m = [-86  10 -32 -35 -20  -2]
The entry just right of -20 -> -2
The entry just right of the smallest entry: 10
The entry just right of -35: -20

W =
[[-20  10 -10  15  26   9  -7  32  -4]
 [-21  15   5  25 -46  15  15 -69  24]
 [ 15 -11  -5  -7 -32 -13 -29 -20 -52]
 [  4   0 -22   5  45  -2 -53  49 -89]
 [ 23 -16   0  -5 -31 -14 -15 -37 -34]
 [ -6   4  15 -10   5   3  24   9  29]
 [  6  -2  13 -10 -30  -2  28 -33  65]
 [  2  -1   9  -3  12   0  15   7   8]
 [-12   5  -1   0  24   0   1  58 -11]
 [-30  16  10   8  33  13  18  43   9]
 [ 22  -9   2  -6 -57 -13  -3 -84 -16]]
Indices start at 1.
Read off the entry in row 1 and column 2.
Answer: 10
Read off the entry just left of -14.
Answer: -31
The entry at row 2, column 2 -> 15
Read off the entry just left of the centre entry.
Answer: -10
The top entry of the column that holds the smallest entry -> -4
Read off the entry at row 2, column 1.
Answer: -21
The entry in row 3 and column 1 -> 15
Read off the entry directly above -15.
Answer: -53
The entry directly below the largest entry is 8
The entry directly below 7: 58
The entry at row 1, column 3 is -10
Read off the entry directly above -9.
Answer: 16
The entry directly below 25 -> -7
Read off the entry just right of the centre entry.
Answer: 3
Read off the entry in the bottom-left corner.
Answer: 22
Read off the bottom-right entry.
Answer: -16
The entry directly above -52 -> 24
Read off the entry at row 1, column 1.
Answer: -20
The entry directly below the centre entry is -30
Read off the entry at the centre.
Answer: 5
Read off the entry just right of -14.
Answer: -15
The entry just left of the smallest entry is 49
Read off the entry just left of the largest entry.
Answer: -33
The entry just right of 18 -> 43
The entry at row 2, column 3: 5
The entry directly below -34 -> 29
Read off the entry directly above the smallest entry.
Answer: -52
Read off the entry directly above 16.
Answer: 5

Read these off the array that follows.
1) Find the entry just left of -30.
2) Find the top-right entry.
3) Find the entry just right of the smallest entry.
4) Find the 1st entry, reading row by row.
5) Find the bottom-right entry.
6) Find the third entry on the diagonal from the top-right corner.
7) Find the entry directly above the largest entry.
8) Find the 5th entry from the end, reading row by row.
[[ 80  34 -11 -88  75 -47  58]
 [ -2 -25 -50   4  51   9  16]
 [ 83  78  80 -66 -69  26 -26]
 [-84 -30 -50 -34 -87 -66  33]
 [-25  53  77 -45 -38 -21  32]
 [ 68 -71 -50 -40  75   0 -58]
 [  0 -38  81  19  41  42 -26]]
1) -84
2) 58
3) 75
4) 80
5) -26
6) -69
7) -2
8) 81

B =
[[-452  322 -723 -303   47  355 -907   79]
 [-541   89 -277 -406  457 -177 -874  307]
 [-154   83 -439  -93 -268  208 -285 -210]
 [-327   -6 -227 -146 -278  -52  430 -463]
 [-504   -8  -68 -224  195 -350  129 -243]
 [-810  293 -570 -421 -197  164  440 -489]
 [-244   57 -459 -257 -212  203 -420  -23]
 [-575  362 -848 -380 -376  545 -207 -248]
 [-354 -191  129 -284  545 -571 -610  276]
 [-601  -71  -77 -440  218 -351  -31   24]
 [-102 -224   24 -187  170 -304 -553  220]
 [-411 -125    0 -246 -103 -308  565 -359]
 [-348 -179  138 -240  428 -541 -340  125]
 [-268  167 -571 -277  -80  302 -803  139]
 [-593  -29 -159 -316 -207 -206  794 -529]]
Read off the entry just left of 83.
A: -154
Read off the first entry of the smallest entry's row.
A: -452
The entry in the bottom-left corner -> -593
The first entry on the diagonal from the top-right corner: 79
The entry just left of -197: -421
The smallest entry in the first column is -810
Read off the bottom-right entry.
A: -529
Read off the 2nd entry, reading row by row.
A: 322
The maximum is 794
The entry just right of 293 is -570
The 3rd entry on the diagonal from the top-right corner is 208
The entry directly above -285: -874
Read off the entry directly above 138.
A: 0
The entry directly above the largest entry is -803
Read off the 3rd entry from the end, reading row by row.
A: -206
Read off the entry just right of -31.
A: 24
Read off the 5th entry from the end, reading row by row.
A: -316
Read off the fourth-last entry, reading row by row.
A: -207
The entry just right of -103 is -308
The largest entry in the first column -> -102
Read off the entry directly above 208.
A: -177
The entry directly above 428 -> -103
The smallest entry in the first row -> -907
Read off the entry just left of 195.
A: -224
The entry just left of -257 -> -459
Read off the entry directly above -23.
A: -489
Read off the entry just right of -874.
A: 307
Read off the entry just right of -610.
A: 276
Read off the entry directly below -103.
A: 428
The entry just left of -440: -77

Questions about the table below.
1) What is the entry just left of 1.065?
2) What is the entry just left of the largest entry?
3) What is the entry just left of -1.024?
4) What is the entry just right of -0.306?
5) What is the first entry in reading order?
((1.346, 1.341, 0.642, -1.785, -0.161, 1.381, -0.306, -0.132, 0.744, -0.440), (-0.363, 0.893, 1.043, 0.440, 1.382, -1.271, -0.528, -1.472, -1.520, 1.052), (0.911, 2.022, 0.070, -1.109, 1.766, -0.873, 0.576, -0.675, 1.792, 0.744), (1.633, -1.024, 0.813, 1.050, -1.888, -1.682, 0.549, 1.159, 1.813, 0.296), (0.101, -1.778, -0.772, 1.476, -0.267, -0.800, -1.889, 1.065, -1.827, -0.447))
1) -1.889
2) 0.911
3) 1.633
4) -0.132
5) 1.346

64,56,66,58,67,5,89
Read off the entry just right of 56.
Answer: 66
The 3rd entry from the end: 67
Read off the second entry from the left.
Answer: 56

x = [592, 479, 560, 626, 435, 591, 416, 758, 173, 229, 507, 459, 520, 504]
The third-last entry is 459
The entry just left of 560 is 479
The 1st entry?
A: 592
The second entry from the right?
A: 520
The 3rd entry -> 560
The entry just right of 173: 229
